One vector is turned by the same rotation once a tick. Each row is the vector after some number of ticks, and that number follows the row.
The counts run from 0 to 331.
[ 28  21   2  25  16   0   4   4  -7   2   8  -2  25 -19  -9   2  -6   8
  20   2  -7   7  28 -16   3 -28   9   5  -3  10  11  18   3  -2  -7   4
 -13] => 231
[ 16 -14   3  18  -1  -4  -8   8  10  13  -4  28   4  12  -2  -8  13  -2
   4 -15   4  22 -30   2  13  -5 -35   2 -11   3 -19   4 -12  -5  -8  13
 -13] => 40
[  4   8  12  14  15 -11   8  10  -1 -12  22  29  25  -4  17   7   0   3
   2  -1  15  -5   1 -22   7   5 -21   6   9 -15   8   4 -15 -12  28   4
  20] => 75
[  9  -4   6  13  -9   3   4 -11  23  -2  -2   4   6  -6  24 -10 -13  -7
  14  -5  11   5  17  19  -2  -1 -45  28   6   0   0   0   2  10   0  15
 -21] => 21
[-11  -4  20  20   8 -35  -2  14 -21  15  -5   9  15  -4 -16  27  -5 -17
  20 -10 -10  20 -15   0  -2  -7  -2  -6  -3  13  18   2  13   4  -3   0
 -12] => 291
[ -8 -23  30  29 -11  12 -11  13  -6  -7   6   0  -1   1 -12  -5   1  21
   0  -6  10  14 -25  -2  15 -11 -22   0 -18  -6   1 -12  13   1  25   8
  -5] => 98
[ 20  28 -11  14   4  16 -20   8   9  24   0   5   4   3  12   5  -8 -12
   2   0   5  -4  26   5  -9 -33 -17  11  15   5  -7 -11   2  20 -12   7
  -8] => 25
[ 13  -1  -7   9  30   7   9  15 -10  23  37  11  -1 -13   6  -1 -25  -4
 -13 -10  10  13   0   8   8 -26 -12   0   4   5   2   7   9  -7  19   2
   7] => 258
[-12  -9   3   5  10 -18  -4  10 -11   7   1  20   7  -9 -13  32  11 -14
  17  -2  -3  13 -22  24   2  -7  -2   0   8 -13  16 -13  21  -8  33  -2
  -1] => 294
[ 16  -1  -8  11  -2   4  -3  15  17  20  -9   3  -6  18 -17  21  39 -14
  19  -5 -10  18  -6   9   6 -27  -1  -2  21   0  -7  -2  -4  12 -13  -2
   3] => 207
[-19   6   4  10  13  -1  16  34  -7  -1   1   3  -7  -3 -13  21  -1  -8
   5  -3 -13  11  24 -30   0 -27  -8  -2  10  -4  -2   0   6  23 -10   4
   4] => 85
[-15  -4   1   4  15   0   7  17   0 -19  -2 -20  -8 -38  -6   3  -5 -27
  -3  -8  17 -11  21   2   7 -20 -13   6  20 -14  18  -9   6   6 -11   4
   7] => 142
[ 33  15  20  18  -3   2 -12  -5  -4  17   2  -9   9 -10  22   7   2  12
  11   0  18 -10   0 -23   2 -17  10  -3   1  -1  -4  -2 -19   3 -11  31
   1] => 192
[ -5  -1   0   5   1  19  -1  14  33 -11   9  14  -2  10  -7   3   0  12
   7 -25   4  15   1  33  24 -18 -15   0  12  -1  21  -5  14  10   6   9
 -15] => 61
[ 18 -16   0  -3  -3 -10 -10  -7   7  -3  10  23  -3 -23  14  -1   1   4
  27 -16  19  15   3   8  12  -3   6  23  25 -11  15 -13  -8   4 -14  15
  17] => 197
[ 13   4 -12   8   6   6  -1  18  11  18  -9   0  -4  15 -18  26  43 -10
  15  -2 -12  14  -3   4   1 -24   0  -4  19  -8  -3  -8  -8  11  -9   1
   6] => 208
[ 23  17  17   5 -12   8 -21  -7  -6  16   5  15   5 -16  13  13 -24 -11
   1  10  12  -4   5  20  -5 -20   4   1  21   1   1 -18  22   9  23   2
  -5] => 314
[  4  -7  13  21  12   2  23  18 -12 -14  -1   6   2 -15   3   2   1 -13
  -7  18   2 -15 -20   1  24 -21 -21 -12 -17  -7 -12   6   0 -13  28   4
 -21] => 299
[  4 -15  20  24   0   5  18  14 -11 -14 -11   7   0 -11   1  -5   0 -16
  -4  20   2  -9 -18   4  25 -21 -25  -9 -20   4 -15   7  -2 -11  22   3
 -24] => 300
[ 23  -5   9  24  -7   2   4 -12 -10  10 -17  -8  12 -12  -3   2  26   0
  28  25  -1   7 -17  14   7 -16  -2   3 -15   8  -5  10  -7  -9  17  20
 -25] => 11
[ 21  12   0   0   0   3  10  27 -15   9  29   8   4 -21  -5  -5 -16  -4
   2 -19   8  13  -1   2 -13 -22  -9  -5  16   3  17  -9 -24  22   8  14
   7] => 55
[ -3 -25  18   7 -12   6  -2  13 -15  -3   4 -10 -21 -25  -7  -4   0 -21
  15   6  24  -2   0  19  18 -18  -6  14  16   4   3 -22   4  10   0   1
  16] => 139
[ 24  -1   5  20  10 -13   9   6  26   9   1   6  11  15  -2   3   6 -16
   9 -15  -1  17  -3  12  21 -21 -16   4   6   5  -9  18  -2   7 -32 -10
 -13] => 204
[ 10   5  19  17   6  -7 -16  15 -18  -4   1  10  -1 -27   3   2 -25   7
   2  -8   4 -11 -14 -14  11 -36   6  -3  -7 -14   2 -25   5  19  -9   0
 -17] => 318
[  4  -7  19  16   5 -13 -12  15 -10 -11  -8  15  -3 -27  -2  -2 -22  10
   6 -12   5  -2 -16 -11  16 -27   2   0 -10 -15   5 -28   9  15 -14   1
 -20] => 319
[  6   1  18  20   1 -18   7  -7  20 -12 -15 -17  13 -11  -5   9 -10 -29
   2 -11  -5   1  17  23   0 -11 -16  -3  10   3  18   7  21  -2 -12  -7
 -30] => 146
[  8  -9  23  17 -11   9   6  16   1   4  12  33  -2  17   5   3  -5 -14
  11  12  10   8  11   6  26 -13 -26  13  12  15 -17   0   6  12   6 -16
  10] => 80
[ 11   3  12  10   3  18  -4  20 -15  11  28  -8  11   5   8 -13   6  -4
 -13  -4  21  12   3   0   0 -10 -28   7  -3 -12   2  13 -32  17   7  20
   7] => 220
[  5   4  19  21  16 -15  16  12   2 -13  23  27  25   0  19   7 -10   1
   1   1  14  -6  -2 -19  12   4 -27   7   3 -11   4   9 -12  -5  21  -1
  11] => 76
[ 22  17  16  11   2   5 -23   9 -21  10   6  13   3 -23   7  10 -26  -8
  -7   1  11 -13  -5   0   0 -35  10  -4   9 -10   0 -26   9  16   8  -6
  -7] => 316
[-14  -8   3  14   2  33 -16  10  10 -17  -2   3 -14 -14  -4   5   5   4
  -8   5  24  -2  18 -15  19 -10 -19   4   5 -10  -3  -8  19 -14  22  23
  15] => 102
[ 10  14  30  10 -18  -3  -6 -17   8   7  -3   5  12 -11  17  17 -27  -6
  11   7   9   4  11  18 -10  -3  -8   4  12   8   6  -6  28   6  22  12
 -15] => 312
[ -8  -3  16   4  -4  -6  18   4   3 -10   1  14   4  -5 -17  24  -3  -3
  14  -3 -23  37  21   4  -4  -4   3  -9  10   0  10  15  25   4  18  10
 -16] => 89
[-10   3 -21  13  20  17  -1  19  13  -6  -9  -9 -10 -18 -24  17  21   2
   3 -14  -4   3  19  -8  -2 -19 -11 -15  16   5  18  -9  10 -22  13  20
   3] => 267
[ 14   2  20  22   2 -11 -15   5 -17  -2 -12 -14  14  -7   8  21  17   1
  -4  -1 -10 -15 -16 -11  -3 -23   5 -13  -3 -31  11 -24 -12   8  11  -3
 -16] => 153
[ -5  -1  12  15   4  -5   1  13 -20  22   2  -1  -1  -3  12  19   4   7
   8  -4  -7  19  20 -47 -15  -5  -7  -5   0   7  -6   5  -8   5   2  31
   9] => 250
[  7   4   9  17   6 -16  -5  10  -6   8  14   4   0 -18   6  24 -17  -4
  -1 -17   2  -6   1 -18 -16 -17  -2  -5  22 -10  13 -31  15   1  15 -17
  23] => 113
[-11   6   4   6   4  14   0  33  -9   4   7  19 -14   5  -9  15   4 -13
   2   7  -1   9  26 -16  10 -30 -13   5  19   4 -12  -8   3  23  -5  -5
  18] => 83
[ 16  -1  27  20 -24 -17  -8  -7   8  17 -22  11   3   6  -6  24  16 -18
   8   3   6  11 -30  -5  -5  -2 -10 -10   8   4 -19  -4   3  -5   6  10
   2] => 331
[-13 -11   5   2   5   3  -1  17  -9 -17   2 -14 -15 -36  -7   2   1 -26
   1  -5  23  -7  18   8   9 -21  -8  10  23  -9  15 -19   7  11  -7   2
  16] => 141
[ -2  10  -7  -4  13 -12   6  -4   8  21  -1  -7  -3 -20   6  34   6 -17
  15  12  11   6  -1   1 -13 -23   3  17  20 -28  -9  -9  22  15   6   8
  15] => 170
[  3   0   2  16   3  17 -17  13 -15  22  -3   9  -9   8   8  16  20  -2
  -3   5  -8  15  31 -36  -7 -14 -11  -5   8   7 -16   3  -9   0   6  23
  13] => 248
